Y: rows in 3 groups, each row roughly a mix of its group's directions:
Y (94 x 12):
[[ 36 -30   0  26  10 -26   0  18  24 -12 -10  22]
 [ 37  19 -16 -34  13 -18 -12   7  -2   7  17 -33]
 [-20  35  13   5  25  21  23   3 -21  -8  29  21]
 [-10 -23 -40 -33   3   3  25  12  13   7  26 -17]
 [ 10  15 -21   8  34 -22  19  40 -13  18  -1  18]
 [-14  20 -31   5   6 -12  13  33  -6 -35   4  31]
 [ -1  15  51   7  16 -20 -38   6  -2   4  -6 -15]
 [-11  26  47  -9  28  11  -7   9 -10  20  15 -22]
 [-46 -12  15 -45 -19   2   4 -11   1  13  11  -2]
 [ 16  -4  12  -3 -20   7   8   9  37  -4  45 -29]
 [ 53  12  16  14   9  26  -9 -15 -22   3 -13  -9]
 [-30  37  12  -6   7 -28  26   2  -6  12   4 -33]
 [ -9  11  41 -20   2  -6 -21 -25 -15  16  11 -36]
 [ 19 -24   2 -30   9  16   9   1 -38 -34  13 -15]
 [ 18  -7   0  27 -31  -6  -8   3  36 -23  -4  35]
 [ -2 -13 -11 -39 -25  -1  47 -20   2 -12   0   9]
 [-10  31   7   2  20 -22  14   6  -2  16  -2 -52]
 [ 11 -31 -47  -9 -24  -9   2   7  17   1 -28  -2]
 [ 31   3  18 -10  -2  22   0 -32  -4   1 -11 -47]
 [ 12  47  26  16 -13  10  22 -21 -26  -3  -8  -1]
 [ 17 -11  14 -43  24 -15   1   3 -31  29  11   8]
 [ -2  21 -14  22  11 -17 -23  -8  32  31  -7 -33]
 [  8  13  53   5   2  -6 -22  10  22   4  22 -24]
 [ 10 -24  19   0  -3 -15 -27 -39 -14  19 -16 -31]
 [ -2  17   2  18  -3 -30 -19  35  14 -35  -6  26]
 [ 11 -45  23  20  20 -25  -1 -21 -20 -13 -11   5]
 [-11 -22  17 -12 -15  19  20   4 -27 -28   6  40]
 [-21   8   2 -12  22 -54   6  13  -1   9  17 -24]
 [-22  19   3 -13 -31   4 -11   2   6  38  26  31]
 [ -3 -28  16 -11 -25  27 -31 -34  15 -13   2 -14]
 [ -5  19 -10  -5   3  17  14  50  26  -1 -11  29]
 [ -4 -11 -26  -4  31 -10 -19 -10  16 -11  27 -43]
 [ -6  -1  37  28  -1 -17 -11 -12  -6 -13 -13  46]
 [ 34 -34  -9  14  -3   1  14   9  -2  28 -25 -31]
 [ -2  -3 -11  12  39 -21   1  -2  22 -49  -2  -9]
 [ -6  31  20   6 -22  11 -21 -15 -16  45 -11 -13]
 [ -7  40  31  27 -21  25  -7 -17 -19  -4  -4  13]
 [-12  -6  11 -31 -34  -1  27 -27 -12 -15  10  31]
 [  1 -41   5 -14 -24  26  28   7 -31  11  -2  12]
 [-39   1  12  40   2  -4   4 -24   9  18 -31  -1]
 [ 47  -7  -1 -11 -10  33  18 -17 -20  -5 -13  23]
 [-12   3  36  -9  -1   8 -36 -25  -3  10   8 -40]
 [-12   7 -10 -48   1  -2  -5   0 -11 -13  48   9]
 [ -1  25  39   1  12  28   0  27  23  20  -8  21]
 [ -3  -2 -20   4  -7 -24   9 -10 -13 -36  46 -21]
 [ 43   7  20 -17 -10   2  11  21 -25 -23 -13  26]
 [  5  -9 -35 -16 -15  30  35  20  28   9   9   3]
 [ -1 -43 -14 -10 -28  14  -9 -20  26 -28   2  10]
 [ -8   8  -9  14   6 -28 -21  16 -13 -21 -39  35]
 [ -8  -3  31 -34  -7 -13  -3 -17 -32   8  21  31]
 [ -8  29  29  10  11  11  13   1  -1 -15  53   0]
 [  3 -20   6 -23   5  10  -4 -23 -11  39 -11 -43]
 [-33 -40  -7   2  -2   9  33   2   4 -20   3  30]
 [-16 -33  -8 -25  -2  21 -14  -5  28  10  -7 -40]
 [ 46 -10   4 -33   0 -10 -15   3 -28  12  20 -18]
 [-29  38  18  20   8 -12  -7   4   3  11   0 -44]
 [ 17 -16 -13  17  -2 -14 -10   9  -5 -22  11  57]
 [-23  30  13 -15  35  -1   7  17 -30  -1  24 -19]
 [-34  17 -19  19   3  -7 -13 -11  37  32   4 -20]
 [ 17  -2 -21 -17  10   3  11  -2  -8  21 -10 -59]
 [ 11   1  14  46  -2   5 -48   0  20   1   5   7]
 [ 13  27  27  -4 -18  12 -15  12 -12 -24   5  45]
 [ 11   7  19  22  -1 -32 -23  -9 -19 -22  23  35]
 [ 23   3  -8  38  31   0 -36  28  -1   8  -3   7]
 [ 12   1  18  17 -13 -19 -29  25  32 -11 -29  23]
 [ 36 -19  34  26 -15   2 -22   0 -21  14 -16  14]
 [ 34   7 -25  -2   3 -13  52  -3   0 -14 -12  -9]
 [  8   3  16  38   8 -35 -16 -13  17  28 -27   2]
 [ 44  -9  23   7   5   5 -31 -17 -26  -6   8  24]
 [-10   9 -27 -29   9  18  30  38   8   8  15 -18]
 [ 13 -18   1 -43 -15   4  -3   1 -33  17  35   1]
 [-13   4 -25  30  12 -42   1  28  14 -16  10  16]
 [-28  38 -13   3  13 -19 -24 -10  34   5  19  -3]
 [  9  -9 -27   1 -20  32  28   4  27   8 -10  35]
 [ -7 -30  13   7  21 -39  27 -22 -14   1 -26   4]
 [-31  -7 -23  19  15   3 -20  34  32  12  -6 -20]
 [ 23 -17 -14 -14  28 -23 -23  -9  -1   0  27 -37]
 [ 11 -25  -1  11 -14 -40 -35 -22  -6 -12 -21 -14]
 [ 11 -20  -1   9 -13 -37 -38   0   6  -6 -40  -3]
 [ -7  -6 -34  -3   1 -38 -18  24 -10 -21 -33   5]
 [ 39 -50  -8   5  14  -6 -11  13   1 -18  16  -9]
 [-10  30  14 -10  14  29  23  36  16   5  27   4]
 [ 19  18 -14  50  13  13 -11  13  16  -7 -18 -23]
 [ 15  -7  34  40  10 -16 -27 -20 -11  -2 -22   3]
 [ 16  -5  33 -17  -1   0 -25 -17 -48 -10  17   7]
 [ 39 -10  -7  39  -3  22 -25  -9  13 -23 -11  -2]
 [ -7  -1  29 -28  -4  -1   0 -26 -53   4   5   2]
 [  3   7  -3  28 -15  -7  10 -20   0 -39  38  26]
 [ 13 -32  16  -2 -21  38  14   9 -38 -12  -7   8]
 [  2  -3  32 -10 -13  20 -22 -10 -42 -18  19  21]
 [ -3   4 -16 -16  38 -44   2 -18   9  -3   6 -29]
 [-14   7  -4 -31   2 -44  43   1 -10   0  13  -2]
 [-33  -7  -6 -37 -17  29  28  -1  10  18 -12 -14]
 [ -9  14 -25   6   2 -22  -5  41   3 -30 -19  30]]
which group is each row in? (one row of each group first):
[ -8 -20 -32  -6  19 -20   5  41   4  10   5  34]	(87)
[ -6   2  -4  17   4  19  13 -38 -27   3 -14  44]	(13)
[  2 -13   1  20  23 -36 -17 -27   6  28  -7 -31]	(114)

[ 35   1  -7   5  45 -19 -11  23 -11  20  -2 -21]	(87)
[ 12  25  19  24 -28   3   0  14  11  22 -30  33]	(114)
[ 17  15  17 -18   9 -36  20  -6 -38   3  17  24]	(87)
[  8   6  16 -29 -18  38  22 -15 -26  15  -9  24]	(87)
[  7  -2 -15  19 -19 -37 -13  15  15 -45  15   9]	(13)
[ 48 -11   0   0 -14  37   5 -24  -8 -13 -14  12]	(87)
[ 18 -29 -21  -4  26 -10  13  -5  -3  -4  -8 -51]	(114)
[  2 -22 -42 -29  -6 -10   3  22   6  10 -21 -30]	(13)
[  3  47  -8  -7 -11   4 -15  -1   9  40  -4 -29]	(114)
